Some points, each followed by its number:
[-0.07 -0.22  0.34 -0.17  1.46 -0.26  0.09  1.4 ] 0
[-0.82  1.22  0.22  1.41 -0.23 -1.68  0.54  0.64] 1
[ 0.26  1.15 -0.85 -0.51  0.82 -0.9   0.18  2.52] 2
[ 0.99 -0.71 -0.62 -1.59 -0.88  1.67 -0.25 -0.47] 3
[-0.12  0.76 -0.63  0.71 -0.89  3.18  1.5  -0.56] 4
[ 0.48 -0.46 -0.58  0.19  0.22 -0.72  0.72 -0.66] 5
[-0.02  0.06  0.56 -1.69 -0.83  0.24 -1.64 -0.53] 6
[ 0.08 -1.23 -0.27 -0.93  0.14 -0.91 -1.43  0.43] 7
[-0.13  1.36 -0.4   0.62 -0.32  2.34  2.75  0.36] 8
[-0.89  1.66 -0.24 -0.22 -0.48 -0.97  0.93  0.3 ] 9
[-0.28  1.85  0.44 -0.93 -2.22 -1.87  0.02 -0.72] 10
[-2.22  1.22 -0.94  1.5   2.22 -1.1   0.79  1.1 ] 11
[-0.15 -0.38  0.57  1.55  0.32 -1.16 -0.01  0.04] 12
[-0.11  0.75  0.69  0.75 -0.2  -0.75 -0.23 -0.51] 13
[-0.04  0.84 -0.51  0.53 -0.93  3.27  1.51 -0.59] 14
[-0.14 -0.2   0.21  0.02 -0.04 -0.74 -0.52  0.15] 15
[-0.87 -1.61  0.72  0.22 -3.21 -0.48  1.08  0.3 ] 16
[-0.22 -1.65  1.78  0.38 -0.9   1.64 -1.62 -1.27] 17
[ 1.33  0.41 -1.07  0.05  1.97  1.76  1.43 -2.15] 18
[-0.49  2.13 -1.5  -0.3   1.26 -1.48  1.99  0.97] 19
[-0.65  0.89 -0.67  0.62  2.31  0.43 -0.83  0.44] 20
[ 0.62  0.93  0.36 -0.57 -2.52  0.57  0.01 -1.04] 21
[-2.01  0.29  0.1  -1.   -0.52  1.26 -0.9   1.3 ] 22
[ 0.94 -1.18  0.34 -1.69 -1.11  0.53 -0.34  0.68] 23
[ 0.86 -1.   -0.52 -1.5  -0.04 -0.6  -0.5   0.64] 24
[-0.12 -1.59  1.82  0.23 -0.69  1.24 -1.81 -1.61] 25
[-0.3  -0.9  -0.23 -0.89  0.28 -0.89 -1.49  0.54] 26
[ 0.15 -1.49  1.69  0.29 -0.7   1.01 -1.95 -1.52] 27
[-0.07 -0.01 -1.44  0.74  0.97 -1.35  2.42  0.89] 28
[-1.15  1.04  0.54  1.18 -0.31  0.91  0.54 -1.  ] 29
[ 0.65 -0.78  0.92 -0.42  1.14 -0.68 -1.63  0.7 ] 30
Which five points above are nearest to each new point? Their numbers follow each, nearest first.
[ 0.66 -0.13  0.58 -0.27  1.88 -1.09 -2.38 -0.46] -> 30 26 7 15 20
[-0.42 -1.79  1.28  1.51 -0.84 -2.18  0.6  -1.78] -> 12 13 5 15 16
[-0.06 -0.24 -0.86  0.57  0.91  0.42  0.57 -0.68] -> 5 15 13 12 20
[ 0.6  -0.09  0.48 -0.38  2.71 -1.09 -2.17 -0.34] -> 30 26 20 7 0
[ 0.62  1.54  0.51 -0.41 -2.2   0.55 -0.09 -1.04] -> 21 10 13 6 29
[ 1.39 -0.01 -0.3  -2.09  0.89 -0.15 -0.28  0.52] -> 24 23 7 26 0
[-1.51 -0.96 -0.62  0.61 -0.75  0.95 -0.19  1.67] -> 22 15 0 26 7
[-0.27  1.97  0.62 -0.6  -2.46 -1.79  0.   -0.87] -> 10 21 9 13 1
[-1.87  0.24  0.33 -0.87 -0.63  1.28 -0.67  1.01] -> 22 6 15 26 29
[-0.7  -1.56 -0.45  1.72  1.31 -0.16 -0.17  0.16] -> 12 15 5 0 20
[ 0.17  1.59 -0.3  -0.14 -0.07  0.52  1.07  0.61] -> 9 8 13 29 5
[-0.15  0.81  1.41  0.78 -0.92  0.29 -0.54 -0.16] -> 13 29 15 12 21
[-0.89 -1.33  0.58  2.11 -0.53 -1.29  0.06  0.1 ] -> 12 15 13 1 5
[ 2.6  -0.99 -1.96 -3.29  0.88 -1.37  0.7   0.83] -> 24 23 7 5 3
[ 0.72 -0.27 -1.82 -1.24  0.76 -0.1  -0.22  0.72] -> 24 7 26 5 0
[-0.24  1.17 -0.84 -0.16  0.34 -0.86  0.31  2.53] -> 2 0 9 19 1
[-1.25  0.69  1.27  1.22  3.68  0.91 -2.4  -0.81] -> 20 30 0 13 12
[ 0.93 -1.03 -1.35 -0.11  0.69  0.86  1.71 -0.52] -> 5 18 3 28 24
[ 0.03 -0.09  0.19  0.03 -0.03 -0.53 -0.28 -0.19] -> 15 13 5 12 26
[ 0.2   0.27 -0.7   0.21  0.75 -1.61  0.46 -0.39] -> 5 15 13 12 9
[ 0.32  0.92 -0.24 -0.75  0.79  0.07  0.25  0.77] -> 0 2 15 9 5
[ 0.1  -0.2  -0.64  0.3   0.7  -0.79  1.61  1.16] -> 28 0 5 2 15
[ 0.59 -0.92 -1.46 -0.01  0.8   0.76  1.69 -0.47] -> 5 18 28 3 0
[ 0.14  0.88 -1.01 -0.69  0.64 -0.73  0.27  2.59] -> 2 0 19 9 24
[ 1.5   0.   -0.79  0.27 -0.4  -0.88  0.64 -0.44] -> 5 15 13 24 12
[ 2.77 -0.87 -1.99 -2.91  1.48 -1.71  0.93  0.5 ] -> 24 5 7 2 23
[-0.94  1.    1.32  1.17  3.39  0.69 -2.24 -1.02] -> 20 30 13 0 29
[ 0.86 -0.2   0.31 -0.5   2.03 -1.52 -1.99 -0.56] -> 30 26 7 15 0
[ 0.58  1.37  0.52 -0.6  -2.26  0.76 -0.08 -1.02] -> 21 10 6 13 3
[-0.24  1.66  0.59 -0.75 -2.28 -1.63  0.18 -0.37] -> 10 9 21 13 1
[-0.19 -0.55  0.72  1.68  0.22 -1.03  0.   -0.01] -> 12 13 15 1 5
[-1.16  1.27  0.69  0.47 -2.12  3.21 -1.24  1.37] -> 22 14 4 29 21
[-0.4   0.53 -0.03 -0.05  0.37  0.05 -0.08  0.51] -> 15 0 13 9 5
[ 0.47 -1.05 -1.17  0.24  0.64  0.79  1.51 -0.74] -> 5 18 28 3 15
[-1.53 -0.59 -0.25 -0.41  0.3   1.46  0.68  1.59] -> 22 0 15 20 23
[ 0.42 -0.72 -0.49  0.46 -0.07 -0.34  0.55 -0.56] -> 5 15 12 13 24
[ 0.1   1.78 -1.01 -0.9   0.04 -0.24 -0.36  1.36] -> 2 9 15 0 24
[-0.15  0.34  0.5  -0.35  1.01 -0.14 -0.43  1.03] -> 0 15 30 26 20
[-0.37  0.77  0.88  1.02 -0.18 -0.73 -0.14 -0.52] -> 13 12 15 1 29
[-1.82 -1.52  0.64  1.67  0.94 -1.6  -0.98 -0.39] -> 12 15 13 26 7
[ 2.77 -1.17 -1.97 -3.05  1.32 -1.8   0.62  0.62] -> 24 7 5 23 26
[ 0.01 -0.25  0.67  1.47  0.25 -1.51 -0.19 -0.18] -> 12 13 15 1 5
[-0.3   0.52  0.65  0.99 -0.23 -1.03 -0.04 -0.59] -> 13 12 15 1 5
[ 1.28 -1.82 -0.85  0.01 -0.5   0.5   1.58 -0.46] -> 5 3 23 24 15
[ 0.38 -0.23 -0.68  0.18  0.14 -0.58  0.36 -0.55] -> 5 15 13 12 24
[-0.18 -0.37  0.46 -0.2   1.62 -0.3   0.13  1.07] -> 0 15 30 20 26
[-0.09 -0.06  0.18  0.27  0.06 -0.14 -0.5  -0.11] -> 15 13 5 12 26
[-0.06  0.49 -0.79 -0.06  1.73  0.62  0.11  0.06] -> 20 0 5 15 13
[-0.26 -0.5   0.4   1.61  0.25 -1.34  0.24  0.1 ] -> 12 13 15 1 5
[ 1.46 -0.43 -1.42  0.45  0.8  -1.31  1.52 -1.17] -> 5 28 12 15 18
[-1.11  0.05  0.1   0.71  0.95  0.75  0.51  0.88] -> 0 20 15 29 12
[ 0.14 -0.08  0.23 -0.59  1.36 -0.27  0.24  1.52] -> 0 2 15 30 24
[ 0.99 -1.1  -1.61 -0.1   0.65  0.58  1.72 -0.7 ] -> 5 18 28 3 24
[ 0.75 -0.76 -1.35  0.05  0.69  0.48  1.79 -0.64] -> 5 18 28 3 15
[ 0.54  1.35  0.4  -0.09 -2.1   0.76  0.09 -1.44] -> 21 29 13 10 6
[-0.44  0.82  0.77  0.58 -1.06  0.   -1.45 -0.49] -> 13 15 6 29 21
[ 0.09  0.79  1.64  0.75 -0.89  0.16 -0.5  -0.18] -> 13 15 29 12 21
[-1.12 -0.49  0.62 -0.05 -0.82 -0.06  0.7   1.01] -> 15 9 0 22 13
[ 1.16 -1.23  0.77 -1.69 -1.58  0.43 -0.36  0.39] -> 23 3 24 6 7
[-0.13  1.95  0.67 -0.31 -1.49  0.8  -0.74  0.01] -> 21 13 6 29 9
[ 0.3  -0.41 -0.62  0.3  -0.05 -0.04  0.54 -0.43] -> 5 15 13 12 24
[ 0.57 -0.82 -0.38  0.51  0.08 -0.41  0.55 -0.93] -> 5 15 12 13 24
[-0.95  0.57  1.33  1.34  3.42  0.68 -2.44 -0.92] -> 20 30 0 13 12
[-0.25  0.52  0.64  0.94 -0.13 -0.89 -0.24 -0.39] -> 13 12 15 1 5
[ 0.76 -1.13 -1.5   0.12  0.7   0.54  1.86 -0.39] -> 5 28 18 24 3
[ 2.57 -0.9  -1.71 -3.05  1.11 -1.51  0.69  0.45] -> 24 7 5 23 26
[ 0.43 -0.38 -0.57  0.26  0.23 -0.45  0.58 -0.69] -> 5 15 13 12 24
